(in the rows, 128 means zero)
One turn moves each row of this set onto another row. After a few examples, where does it send each row asked below?
vugoz: [153 122 125 121 172 134 125 135 116 136 123 106 129 104 109 132 129 122
 118 129 152 155 139 140 140 154 162 108]
tibe: [138 163 123 149 158 102 129 129  87 119 136 112 128 111 137 112 130 164
 158 134 158 155 176 133 169 168 128 107]
tona: [113 135  87 136 160 114 126 137  83 114 130 111 119 115 161 100 125 149
 152 138 151 182 164 129 146 166 142  92]
bozu: [135 125  98 137 110  93 119 117  91 113 129 110 122 112 133 124 114 143
 129 123 149 175 140 130 122 170 147 140]
Kap: [164 121 121 126 153 130 121 131 116 127 137 114 128 115 112 139 142 123
 132 132 144 146 138 122 134 157 134 127]
Let: [143 113 110 169 143 122 127 133  90 133 146 101 101  96 138 119 126 173
 172 149 127 142 144 147 171 168 144 103]
bodo: [130 138 135 142 141 111 123 143 114 125 156 120  99 103 118 111 142 141
 109 111 118 191 144 147 137 137 130 111]
Kem: [123 129 110 152 130  98 118  95 103 127 121 112 122  98 137 116 107 133
 120 128 143 170 118 124 146 167 140 136]
led: [141 137 146 160 144 124 120 133 128 138 141 119  98  86 139 117 126 148
 109 124 118 192 135 141 146 146 146 106]
gilo: [120 106 106 126 135 122 131 121  96 128 147 112  94 136 102  97 121 132
 119 131 135 156 149 146 140 148 168 124]
Nalof: [153 129 104 117 152 121 112 129  76 123 132 119 107 105 145 108  95 160
 147 151 124 149 143 147 170 157 151  75]
Zavil: [149 115 139 141 144 128 137 144 105 135 126 125 112 111 121 107 105 161
 134 163 124 169 152 118 116 128 142 120]
Rog: [143 120 101 132 123  94 112 114 109 122 134 119 115 105 132 116 105 156
 124 130 135 179 123 110 131 157 136 146]
tapim: [147 111  97 159 138 127 122 129  93 144 151  95 110 110 149 107 149 178
 156 116 144 180 140 133 163 172 143  99]
Pazo: [112 133  87 136 161 109 125 137  80 125 129 115 109 111 163 101 123 149
 150 148 143 181 160 125 157 165 150  92]
Mufuz: [170 138 129 121 152 139 108 147 119 127 127 127 119 105 117 123 139 130
 134 120 134 146 144 132 129 163 145 110]
degu: [155 142 113 111 150 114 106 120  92 135 144 101 132 113 131 112 124 179
 146 105 147 170 154 137 174 149 140  83]
gud: [146 108  97 149 145 119 121 133  89 146 149  95 109 114 148 113 146 179
 152 124 140 191 139 126 164 168 151  93]
zive: [140 119 144 164 141 134 135 129 123 141 125 123 111 106 124 112  98 176
 125 145 127 184 148 131 141 130 155 115]
matun: [112 135 115 132 150 120 107 136  96 158 119 135 124 104 124 102 142 145
 134 143 142 132 138 150 144 154 138 140]
rimol: [125 108 110 125 123 127 115 135  98 119 137 109 107 132 109 113 111 148
 119 129 132 165 170 151 140 133 176 113]
tipus: [133 106 138 154 132 131 108 142 101 142 121 120 120 115 131 109 116 179
 137 164 117 165 146 126 130 133 145 128]
kibe: [149 125 101 112 149 123 105 133  80 120 138 113 110 102 147 108  93 171
 144 144 125 157 142 158 160 152 151  75]
givu: [131 158 123 148 163 107 124 134  84 113 133 105 126 107 141 100 130 156
 155 140 155 146 179 136 162 166 129 107]
bikid: [120 140 122 130 136 118 120 117 103 164 143 138 111 104 131 110 128 152
 123 143 137 140 133 157 147 137 127 142]
Vuz: [165 142 115 114 147 120 103 127  92 133 139 100 131 100 133 103 117 180
 145 105 142 159 154 140 170 146 135  84]
vadut: [133 142 134 153 117 113 117 129 112 131 148 123 101  94 132 115 139 147
 134 101 114 184 131 147 129 153 132 108]
daf: [142 114 116 135 144 124 134 124  98 119 128 105 114 124  97 109 105 129
 104 124 149 163 151 152 147 155 174 109]
nal: [109 134 128 143 149 118 119 100 104 160 123 123 129 112 136 111 120 152
 124 147 155 153 124 146 148 157 141 141]
Maf: [151 125 117 168 145 119 136 133  84 135 144 111 102  99 129 120 126 170
 170 145 126 141 146 148 178 165 141  95]

gilo goes to Rog
Mufuz goes to matun
daf goes to Kem
And these:
tibe goes to Maf
Let goes to kibe

One turn moves each row of this set onto another row. After a few examples, where does it send each row asked below?
gono: [ 60  97 115 120 145  98 113 141 118 122 169 132 163 140 119 137 131 108
 158 150 126 123 135 109 136 110 108 104 129 143 122 117 109 105 122 114]
zaru: [116 135 107 113 143 121 122 127 147 159 144 142 141 150 118 126 103 119
 159 154 114 116 151 123 107 115 131 139  97 131 117 106 102 120 156 129]
nilam: [111 111 114 113 147  99 113 133 151 130 131 146 148 137  89 136 118 114
 161 164 149 134 145 106 120 128 128 104 117 150 154 112 102 113 147 108]
lav: [121  97 122 112 126 100 115 149 126 142 121 117 160 137 132 127 122 111
 162 183  97 117 150 109 110 139  79 128  94 133  95 109 109 111 142 114]
repi: [119 103 156 123 167 100 113 139 119 126 143 130 165 130 149 151 121 115
 161 148 120 134 135 130 125 135 122 106 111 156 116 136 118 129 179 105]
Ved: [106 103 114 134 171 113 107 128 121 135 136 124 159 120 114 113 143 105
 160 153 113 141 154  81  92 114 125 150 117 146  96 109 102 107 138 120]
Dede: [130  85 113 113 137  88 130 109 146 142 141  90 162 126 112 139 128 112
 115 154 116 129 145 118 132 124 145 125 111 123 136 120 127 102 141  96]
feko: [128  97 118 114 155 101 104 138 154 133 148 133 160 133 127 145 122  82
 158 119 125 120 138 110 106 118 132 180 117 143 107 112 116 118 142 111]
nuta: [120  85  93 129 144 110 126 142 104 111 130 120 175 117 107 151 112 106
 144 127  87 124 145 114 122 123 153 114  80 136 120 119 124 128 144 102]
Giz: [131  95 114 114 139 103 115 139 123 137 144  73 154 140 109 132 123 123
 152 147 121 132 156 115 125 149 133 132 124 143 161 120 111 106 119  99]
legok: [126  95 117 119 141 104 113 137 117 105 137 117 150 135 104 134 123 138
 151 120  75 136 168 108 116 120 137 111  78 142 146 102 125 119 148  95]
sedu: [ 99 128 147 100 139 119 106 138 133 115 173 112 173 121 141 143 124 100
 142 141 119 121 129 109 119 119  93 105 101 119 126 101 115  96 131 116]
zun: [103 118 117 122 156 131 123 148 119 114 129 124 158 112 138 167 134 130
 157 113  75 129 136 107 124 124 101 120  99 140 112 128  94 105 131 116]
Buvus: [ 86 132 113 108 162  76 115 127 135 142 175 114 150 119 130 142 128 106
 167 124  89 114 124 117 120 131 108 109 121 138 128 106 117 112 148 124]
rabel: [124 100 117 108 145 124 128 129 118 125 141  86 173 110 133 141 132 101
 145 146 120 140 143  99  95 126 113 140 124 135 148 108  78 114 133 112]
Larab: [125 110 128 113 140 103 124 139 128 144 113 106 150 141 150 146 141  88
 164 111  89 129 137 119 139 136 113 141 122 146 119  86 115 101 160 106]
bube: [ 90 121 107 110 148  98 119 136 140 125 134 132 169 140 133 147 120 137
 156 116  87 133 149 128 116 129 121  91  86 152  87 129 106 105 123 113]
gab: [100 117 124 132 170 121 106 149 143 102 140 148 163 132 112 149 124 136
 140 128  98 153 142 123 117 114 107  99 104 139 112 123 103 130 140 116]
buzi: [ 93 101 112 118 129  88 128 120 137 129 124 154 169 152 138 132 120 103
 167 132 120 138 154 138 125 139 146 124 135 138 101  94 124 112 141  93]
Gebub: [125 121  93 107 139  64 136 115 148 145 134 108 175 131 131 124 128 106
 139 163  92 113 144 112 131 136 114 114 109 148 117 116 105  92 141 100]
Met: [106 115 107 114 130 111 110 140 115 113 161 136 164 134 159 153 128 161
 157 144  93 121 147 109 109 127 131 142 138 146 135 113 114 108 144 102]
Tez: [113 114 102 104 135 107  90 156 130 126 144 105 171 137 129 145 139 117
 134 143 106 142 123 107 131 115 144 108 101 175  94 105 128  94 150 123]
poked: [117  88 119 108 124  91 100 131 136 118 129 130 142 124 143 101 127  87
 156 143 100 128 154 121 121 126 101 152 133 164 102 121 122 114 135 104]
dure: [134 109 112 124 145  97 110 121 132 126 130 116 151 101 104 126 116 108
 146 162 127 121 141 111 128 154 140 116 130 134 151 132 133 107 134  97]
bino: [127 122 121 132 140 125  90 158 135 104 126 135 175 145 129 129 129  97
 141 132 124 148 140 115 120 130 115 139 141 132 126  78 121 115 136 104]
teli: [129 112 127  94 123 113 118 148 148 122 157 137 156 148 112 127 112 100
 172 158 109 140 151 136 144 136 119 163 106 147 112  98 119 112 141 107]
Sikat: [134 108 115 139 152 105 109 140 107 105 126 124 171 139 127 121 106 118
 143 121  96 108 165 112 120 127 133 103  83 146 133 135 121 118 133  88]

Larab goes to buzi
zaru goes to Ved
And these:
rabel goes to Gebub
feko goes to poked
zun goes to bube
nuta goes to Sikat
dure goes to Giz
gono goes to sedu
Met goes to Tez

One turn moves each row of this set onto another row. After a few examples, where does it send each row asked below?
gadeg: [112 129 136 107 113 118 128  98 142 116 104 125 124 124 117 162 123 170
 135 121 127 151 128 149 110 119 131 158 141 120 140 141  99]
mise: [ 96 103 147 122 136 116 107 153 136 132 125 125 124 133 129 116 127 159
 137 125 137 141 148 127 107 134 141 134 143 151 127 131 120]
guli: [152  88 137 128 150 122 131 103 132 106 115 130 129 125 117 125 119 118
 151 125 116 151 137 131 105 105 149 159 158 143 137 140 124]
Zom: [ 89 114 121 138 142 113 136 146 113 110 125 123 121 133 119 123 165 161
 121 130 122 101 134 125 144 125 124 135 134 143 114 129 140]
nis: [ 95 101 122 121 133 110 145 141 117 114 129 121 127 127 149 120 155 164
 119 129 136 105 112 131 136 126 123 132 130 128 119 126 124]
salo: [141  92 125 136 142 129 135 112 127  92  86 133 133 122 102 139 133 114
 154 122 115 137 153 119 107 108 152 146 148 147 139 137 132]
Manok: [137 154 121 119 136 110 118 159 136 121 116 127 102 138 130 147 114 151
 121 147 120 140 134 114 126  99 128 141 162 117 120 137 118]
laket: [116 147 117 118 116 119 110 137 114 131 117 122 111 126 141 144 113 146
 136 142 144 153 144 116 110 121 143 129 163 137 136 129 110]
gog: [169  73 135 125 149 117 121 104 136 118 112 123 124 122 124 141 132 130
 138 130 121 149 132 115 118  89 138 138 146 140 126 130 127]
Kefut: [ 96 110 128 137 147 108 128 138 114 122 147 120 117 134 126 114 158 164
 118 133 123 112 128 131 143 123 122 141 142 144 111 129 136]
tero: [161  96 141 130 131 128 154 159  98 111 121 127 120 125 136 130 122 137
 132 120 111 121 135 140 130 127 125 168 157 139 120 132 127]
tope: [136 137 119 119 128 113 121  73 125  99 113 127 137 134 128 136 142 106
 129 120 116  97 134 119 130 106 125 140 150 129 129 142 122]
pulib: [114 138 134 126 124 120 113 107 141 112  97 126 114 130  85 173 141 171
 131 126 111 143 152 136 124 109 126 154 141 131 128 140 120]
damal: [ 83 111 122 126 134 113 147 137 111 110 133 124 129 129 141 109 149 156
 128 125 132 109 120 139 129 138 131 143 139 136 126 132 124]
tis: [164  93 137 130 127 129 158 165 100 107 107 127 121 124 136 139 129 139
 128 120 112 113 136 133 132 123 123 158 149 135 118 129 129]
Vugas: [144 134 130 121 127 139 152  73 101 108  80 131 116 135 119 128 142 155
 136 125 112 107 137 129 129 133 130 142 129 131 121 133 124]
pup: [123 163 116 124 132 116 124 163 131 109 104 131 107 139 120 146 115 143
 130 144 116 134 144 116 121 108 135 145 163 121 126 140 120]
Puz: [159 127 134 120 132 133 145  74 107 117  86 127 110 137 123 134 147 163
 126 130 110 108 131 123 137 120 120 136 126 127 111 130 127]
kenu: [147 139 138 124 136 136 143  67 102 115 101 130 111 140 116 118 136 155
 136 127 107 117 138 136 130 132 129 154 139 136 118 136 125]
lenog: [159 126 139 116 133 131 142  63 105 125 105 125 110 136 132 123 137 162
 129 130 114 120 126 132 132 125 124 145 133 129 114 131 119]
Vob: [144 131 121 117 130 110 118  71 128 106 119 124 134 133 133 137 143 110
 124 123 118  99 129 117 134 100 121 137 149 126 125 140 121]
logu: [ 97 114 143 123 141 116 126 176 148 109 102 134 125 141 117 119 128 155
 134 124 121 121 147 126 112 128 137 143 139 135 124 138 125]
nus: [116 101 150 116 146 107 117 170 155 126 121 128 118 141 132 121 128 166
 123 130 125 130 132 124 119 115 127 138 137 130 115 134 121]
seg: [125 131 139 122 126 115 108 103 144 123 109 122 110 130  93 172 139 178
 124 129 113 148 144 136 127 102 122 152 141 129 123 137 117]
Dup: [149  91 134 139 119 136 139 149  81 119 112 122 122 117 130 141 136 137
 137 118 125 124 155 127 128 135 132 147 151 161 124 122 133]
vegi: [116 124 131 105 109 119 130 105 144 112  89 125 124 122 119 172 130 173
 129 121 128 143 127 142 114 114 127 146 132 115 138 136 101]
bezi: [159  84 138 135 121 131 134 147  85 128 121 118 119 117 138 142 136 143
 131 121 127 128 147 126 132 128 127 143 151 158 119 119 131]
rogip: [119 143 110 116 111 120 114 145 117 126  99 122 112 124 142 157 122 148
 130 142 145 143 144 106 115 115 139 115 152 131 134 125 112]
garit: [159  77 124 125 140 123 139 119 138  97  79 130 131 121 120 150 138 124
 139 126 118 131 135 111 115  92 141 132 136 132 131 131 128]
meki: [139 134 121 119 130 112 115  69 124 106 122 124 135 133 129 135 143 108
 128 122 118 102 134 119 131 105 125 139 152 132 127 140 122]
Riduz: [100  96 139 120 129 117 113 165 140 125  99 125 125 131 130 134 140 163
 129 126 139 127 147 113 114 125 136 115 127 143 123 125 123]
pob: [139 132 118 118 126 113 117  73 125 103 112 125 136 132 129 141 147 109
 126 121 119  97 135 114 133 103 123 133 146 130 126 138 124]

logu goes to mise
kenu goes to lenog
And these:
garit goes to salo
tis goes to Dup
gadeg goes to seg
meki goes to Vob
Zom goes to damal
rogip goes to pup

